Some points, one per row:
[-0.4 -0.2  0.4 -1.2 -0.6 -0.7  2.6  0.2 -1.1 -1.5 -0.7 -0.2  1.3 -1.1
 -0.9 -1.  -1.2  1.  -0.2  0.1 -0.8  0.1  1.4  0.   0.6  1.8  0.7 -0.2
  0.2  0.5  1.1 -0.1]
[ 0.4  1.6 -0.3 -0.4  0.4 -1.   0.   0.3 -0.6  0.8 -0.1  1.  -1.1  0.2
 -1.1  0.1  1.2  0.1 -2.   0.   1.  -1.   0.9 -0.7 -0.1 -1.2  0.9  1.5
 -0.7 -0.6  0.4 -1.6]
[-2.5  1.   1.5  1.4  1.3  1.3  1.6 -3.1  1.   1.4 -1.1  1.4 -0.2  1.2
  0.3  1.4  1.1 -0.5  0.3 -0.3  0.1  0.6 -0.3  0.7 -1.1  1.6  1.9  0.8
  0.2 -1.  -0.6 -1.2]
[-1.4 -0.8 -0.9 -0.4 -2.2 -0.2  1.7  0.2  0.   0.6  0.9 -1.4  1.6 -0.7
  2.2  1.   0.2  0.9  0.4  1.  -2.1  0.8 -1.   0.1 -1.  -0.8  1.  -0.4
  1.8  0.3  1.2  1.2]
[-1.1 -1.6  0.2 -0.4 -0.7 -1.  -2.1  0.4  0.6  1.7  0.7 -0.1 -1.6 -0.4
  1.7  1.4  1.3 -2.3 -0.2  1.1 -0.3 -1.6  1.   0.4  0.1 -0.5 -1.   0.4
  1.1 -2.1  1.2  1.1]
[-0.9  0.  -0.7  1.3  0.7  1.7 -1.  -0.3 -0.7 -0.8 -0.4  0.5 -1.2 -1.1
  0.   1.5  0.   1.5  1.  -0.1 -1.8 -0.9 -1.7  1.4 -2.1 -0.8 -1.  -0.9
 -0.9  0.2  0.4  1.7]
[-0.2 -3.9  0.9 -0.1  0.3  2.   0.6  3.6 -1.9  2.1  1.9 -2.6  1.7 -0.4
  0.7 -2.2 -3.6 -0.7 -0.6  1.1 -0.8 -1.9  0.3 -0.7  0.6 -3.2  0.8 -2.5
  0.2 -3.2 -3.3  0. ]
[-1.3  1.4 -0.3 -0.4  0.3  0.3  0.1  0.6 -0.2  0.2  1.1  0.6  0.1  0.3
 -0.4  0.7  0.8  0.  -0.5  0.3 -0.8 -0.6 -0.3 -0.6 -0.5 -1.2  0.9  0.4
 -0.3 -1.1  0.6  0.1]
[-0.8  2.7 -0.8 -0.5 -0.7 -0.3 -1.9  0.5 -0.8  0.1  0.1  1.6 -1.6 -0.6
  0.   0.7  0.4  1.9  0.7  0.6  1.3 -1.   0.9  0.   0.8  0.6  0.2  1.2
 -2.   0.8  0.1 -0.3]
[ 1.7 -0.8 -1.2  2.  -0.7  1.7 -0.3 -1.9  1.8 -0.6 -1.6  2.8 -2.7  0.
 -0.2  0.4  1.4  0.  -1.5  0.4 -0.1  0.7  0.7  2.9  0.7 -0.3 -1.9  0.3
 -1.8  0.8 -0.4 -0.2]
[-0.1 -0.1 -0.2  1.2  1.   0.2 -1.   0.5 -0.3  0.3  0.2 -1.4  0.  -0.2
  0.2 -0.3 -0.2 -1.3  0.8  0.5  0.1 -0.3 -1.6 -1.5 -0.7 -0.7 -0.2 -0.2
  0.3  0.  -1.   0. ]
[ 0.9 -0.7 -0.3  0.4 -0.7 -0.7 -0.6 -0.2  0.4  0.4 -1.3 -0.1 -0.1  0.
 -0.3 -0.6 -0.4 -1.5  0.6 -0.1  0.2  0.7  1.6  0.1  0.1  0.7 -0.3 -0.4
  0.3  0.4  0.7  0. ]
[-0.1  0.9  0.3  0.8 -0.1 -0.1 -0.7 -1.   0.9  2.8  0.3  1.1 -0.3 -0.3
  1.9  0.4 -1.   0.  -0.2 -1.6  1.6  0.7  0.2  0.8 -1.5  1.2 -0.6 -1.3
  0.6  0.6  0.4 -1.4]
[-0.2 -2.   1.6 -0.7 -1.2  1.3 -0.5  0.9  0.3  1.1  0.9  0.3 -1.1  0.5
 -0.5  0.3 -1.  -1.5 -1.5 -2.9  1.1 -1.3 -1.7 -0.5 -0.5 -0.9  0.6 -0.9
 -1.3  1.6 -1.5  0.2]
[-0.2 -0.2  0.  -0.3  0.2 -0.2  0.7  0.  -0.1  0.1  0.1 -0.3  0.4 -0.2
  0.1 -0.3  0.   0.3 -0.3  0.   0.   0.6  0.   0.2  0.1 -0.3  0.2  0.2
  0.3  0.   0.1  0.2]
[ 0.1  1.2 -1.   0.3  0.7 -0.8  2.4  0.1 -1.2  0.4 -1.2  0.1 -0.6 -1.4
 -1.6  0.1 -0.5  1.2  0.1  0.1 -1.1  1.8  1.2  0.6  1.4  1.1  0.1  1.5
 -1.1  0.6  1.1 -0.7]
Then 10 other points, each followed by its number:
[ 0.3  0.1 -0.7  0.1 -0.3 -0.7 -1.   1.6 -0.4 -0.3  0.8 -1.5 -0.1 -0.1
  0.6 -0.6  0.1  0.1  1.   0.6 -0.1 -1.8 -0.1 -0.4  0.2 -1.8  0.1 -1.1
 -0.1  1.2  0.3  0. ] 0
[-1.2  1.4  0.1  0.2  2.6  0.6  1.8 -1.7  0.9 -1.1 -0.9 -0.5 -1.8  0.3
 -0.5 -0.8  1.6 -0.2 -1.6  0.2  0.1  0.5 -0.7  0.9  1.3 -0.7  0.8 -1.2
 -1.1  0.5  1.5 -2.1] 1
[-0.4  0.3  0.3 -0.7 -0.5 -0.2  0.7  1.4  0.   0.8 -0.3  0.  -0.9 -0.6
  0.5  0.3 -1.8  0.7  0.7 -0.1  0.4  0.3  0.5 -0.5  0.2 -0.7  0.3 -0.2
  0.4  0.8  0.  -1. ] 2
[-0.1  0.2 -0.8  0.6 -0.3  1.1 -1.4  0.2  0.1  0.1  0.1 -0.2 -0.9 -0.1
  0.2  1.2  0.1  1.8  0.4 -0.5 -1.2 -1.1 -0.9  0.5 -1.8 -0.9 -0.4 -0.8
 -0.8  0.1  1.   0.8] 3
[ 0.3 -0.6  0.1  0.3 -0.5 -0.6 -0.3 -0.8  0.4  0.5 -0.5 -0.2 -0.1  0.1
  0.3 -0.1 -0.7 -0.8  0.4 -0.1  0.2  0.3  0.8  0.   0.1  0.4 -0.1 -0.2
 -0.1  0.5  0.3 -0.1] 4
[-1.  -0.5 -0.4  0.5 -0.4 -0.2 -0.8  0.1 -0.1 -0.5  0.4  1.1 -0.7 -0.7
  0.   0.2 -0.3  0.4 -0.1 -0.2 -0.2  0.6  0.3 -0.5  0.4  1.1  0.2  0.2
 -1.2  0.1  1.1  0. ] 5
[ 0.   0.  -0.1 -0.1 -0.2  0.1 -0.5  0.9 -0.1 -0.8  0.3 -1.   0.1  0.3
  0.6 -0.3  0.   0.   1.   0.5  0.1 -1.  -0.1 -0.4 -0.5 -0.7 -0.2 -0.7
 -0.3  0.9  0.2  0. ] 6
[ 0.7 -1.2  1.6  0.2 -0.3  0.  -0.2 -0.4  0.5  0.2 -0.6  0.1 -0.2  0.8
  0.8  0.  -1.9 -0.5 -0.2  0.3  0.5 -0.1  1.1 -0.2  0.4 -0.4  0.2 -1.1
 -0.5 -0.8 -1.7 -0.8] 7
[-1.4 -1.   1.5  2.7  1.3  0.5 -0.8 -2.9 -0.9  1.7  0.3  3.4 -1.7 -0.8
 -0.4  0.9  0.5  0.6 -2.1 -0.4  0.1  1.8  2.5  1.2 -1.  -0.6  0.  -1.4
  0.1 -3.2 -2.1 -0.8] 8
[ 0.7  0.5 -0.3  1.1  1.7 -0.1  0.8  0.   1.1 -3.3 -3.7 -0.9 -0.1  0.4
 -1.4 -0.1  1.1 -0.3  2.4  1.2  0.   2.4  0.4  0.3  0.9 -1.7 -1.4  1.1
 -0.7  1.2  0.3  1.6] 9
Which three of these numbered points are nearest to each point below by angle, seen from the average point of the first points? Their numbers follow each, nearest first.
[ 0.8  1.3 -0.1 -0.4  0.3  1.5 -2.4  1.9  2.6  1.5  0.7 -0.5 -1.   0.5
 -0.7  1.1  0.2 -2.5 -1.9  0.3  1.  -1.3 -1.8  1.1 -0.3 -1.  -0.8  2.9
 -1.4 -0.9  1.8  0.7] > 3 0 6
[ 0.2  0.2 -0.3 -0.3 -1.2  0.2  1.  -0.4 -0.3 -0.7  0.6  0.6  0.9  0.
 -1.4 -0.6 -0.4  0.8 -0.1  0.1 -0.2  0.3  0.9 -0.4  0.6  1.3  1.   0.7
 -0.4 -0.2 -0.2 -0.1] > 5 4 9
[ 0.6  0.2 -0.1  0.2 -0.9  0.5 -0.3 -0.5  0.5  0.7 -0.8  0.5  0.7  0.3
 -0.3  0.1 -0.8 -1.3  0.8 -0.3 -0.7 -0.9 -0.1  0.1  0.4  1.   0.6  0.8
  0.3  0.  -0.1 -0.1] > 4 7 9
[ 1.2  0.2 -0.5 -0.5 -2.2  1.  -0.7  0.1  0.2  0.2 -0.3  0.9  0.7  0.5
 -0.5  0.3 -0.9 -0.3  0.  -0.7  0.  -0.9  0.2  1.   0.2 -0.4 -0.3 -0.1
 -0.2 -1.  -1.   0. ] > 7 4 3
[ 0.9  0.9 -0.2 -0.9 -0.7  0.4  1.4  1.2 -0.3 -0.5 -0.4 -1.   0.1  0.3
 -0.9 -0.4 -1.6  1.7  0.9  0.  -0.3  0.5  0.1  0.2  1.  -0.9 -0.4 -0.6
  1.   0.5 -0.3 -0.5] > 2 6 9
Now 10 new points, numbered from 0 again:
[-0.5  0.5 -0.2  0.2  0.4 -0.4  0.7  0.5  0.2 -0.7  1.4 -1.6  0.   0.1
  0.3 -0.1 -0.3  0.7  0.   0.5 -0.5 -0.4 -1.6 -0.1  0.9  0.1 -1.3 -1.5
  1.2  0.5  0.6 -1.7] 0
[ 0.5  0.4 -0.4 -0.2 -0.9 -0.9  0.1  0.4 -0.2  0.9  0.8 -0.7  0.  -0.2
  0.1 -0.2 -1.3  0.7  0.2 -0.7  0.4 -0.2  0.  -0.1  0.8  0.8  0.  -0.4
  0.2  0.7  0.5 -0.8] 1
[-0.7  1.6  0.4  0.5  0.4 -0.9  1.1  1.3  0.  -0.3  1.4 -2.8  0.   0.5
  0.1 -1.3 -0.4  1.7  1.   0.1 -0.6  0.2 -2.1  0.3  2.1  0.7 -0.9 -2.5
  1.7  0.7  1.3 -2.1] 2
[-0.5  0.8 -0.4 -0.1 -0.2 -0.3 -0.1  0.  -0.6 -0.6  0.1  0.5 -0.6 -0.6
 -0.1  0.1  0.1  0.5  0.5 -0.1  0.2 -0.1  0.3 -0.2  0.2  0.4  0.2  0.6
 -0.5  0.6  0.3 -0.1] 3
[ 1.  -0.8  0.3  2.   1.8 -0.9  1.2 -0.5 -0.8 -0.4 -0.7 -2.6  1.3  0.4
 -1.3 -2.   0.5 -1.9 -1.5 -0.5 -0.5  0.1 -0.2 -0.5  1.3 -0.6 -1.3 -2.2
 -0.8 -2.  -1.4 -1.3] 4
[ 0.6 -0.1 -0.8 -0.2 -0.9  0.2  1.1 -1.1 -0.5 -0.2  0.7  1.6  0.6 -0.4
 -1.6 -0.8 -0.4  0.7 -0.6 -0.5 -0.4  0.4  0.8 -0.6  0.9  0.9  1.   0.6
 -0.6 -0.3 -0.1 -0.2] 5
[ 0.  -0.6  0.  -0.7  0.6  0.2  1.6 -0.1  0.3  0.3  0.5 -0.4  0.7 -0.6
  0.1 -1.   0.7  0.9 -0.5  0.1 -0.3  1.7  0.   0.9  0.2 -0.3  0.1  0.4
  0.7  0.1  0.1  0.5] 6
[ 0.8  0.5 -0.3 -0.3  0.4 -0.2 -1.  -1.   0.   0.   0.   0.5 -0.6  0.
 -0.8  0.6 -1.4  0.7 -0.5 -0.2  0.6  0.2  1.3 -0.1  1.   0.4 -0.5 -0.4
  0.7 -0.5  0.  -0.6] 7
[-0.2 -0.6 -0.5  0.1 -0.2 -0.6 -0.3 -1.   0.2 -1.5 -0.2  0.4 -0.1 -0.2
 -0.2 -0.2  0.6 -0.9  0.3  0.2  0.3  0.2  0.1 -0.6 -0.2  0.8 -0.1  0.9
 -0.5  0.3  0.6  1.4] 8
[-0.1  0.4 -0.3  0.2 -0.1 -0.2 -0.6 -0.6 -0.3  0.4  0.2  0.5 -0.3 -0.5
  0.   0.8  0.2  1.2  0.6  0.2  0.2  0.5  0.   0.1 -0.3 -0.2  0.2 -0.1
 -0.3  0.5 -0.3 -0.1] 9
Which three of these numbered points are nearest to each point below by angle, seen from the average point of the first points? Their numbers follow each, nearest first.
[-0.5  0.4 -0.3 -0.6 -0.5 -1.1 -0.8  0.2 -0.6 -0.2  0.2  0.1 -0.1  0.1
  0.3  0.1 -0.7  0.9  0.4  0.1  0.7  0.1  0.5 -0.6  0.1  0.5  0.1  0.3
  0.1  0.3  0.4  0.5] > 3 1 9
[-1.  -0.8  0.3  0.6  0.1  0.7 -0.8 -0.2  0.1  0.2  0.4 -0.3  0.  -0.1
 -0.2  1.4 -1.  -0.5 -0.3 -0.8 -0.9 -0.1 -0.9 -0.8 -1.1 -0.2  0.8 -1.3
 -0.1  0.2 -0.1 -0.6] > 0 4 2
[ 2.3 -0.2  0.6 -3.5 -1.4  0.2 -0.2  0.3  0.3 -0.6  2.  -1.3  1.   1.5
  1.5  2.4 -1.2  0.8  0.5  0.2  1.7  2.6 -3.1 -0.5  0.1  0.   0.7 -1.5
  4.8  3.  -1.9 -2.4] > 0 1 2
[-0.5  0.9  0.3  0.4 -0.1 -0.5  0.2 -0.2  0.4 -0.9 -0.5  0.5  0.4 -0.2
  0.6  0.3  0.7  0.   0.8  0.9 -0.2  0.1 -0.6  0.   0.   0.6 -0.4 -0.2
  0.7 -0.2  0.5 -0.3] > 0 8 2
[-1.1  0.2  0.1 -0.2  0.2  0.3  1.2  0.7  0.1  1.6 -0.3 -1.2  1.6 -0.1
  1.2  0.4 -0.4  0.6  1.2  0.8 -1.7 -0.2 -2.   0.7 -1.3  0.8  0.5 -0.6
  1.9  0.8  2.3  1. ] > 2 0 6
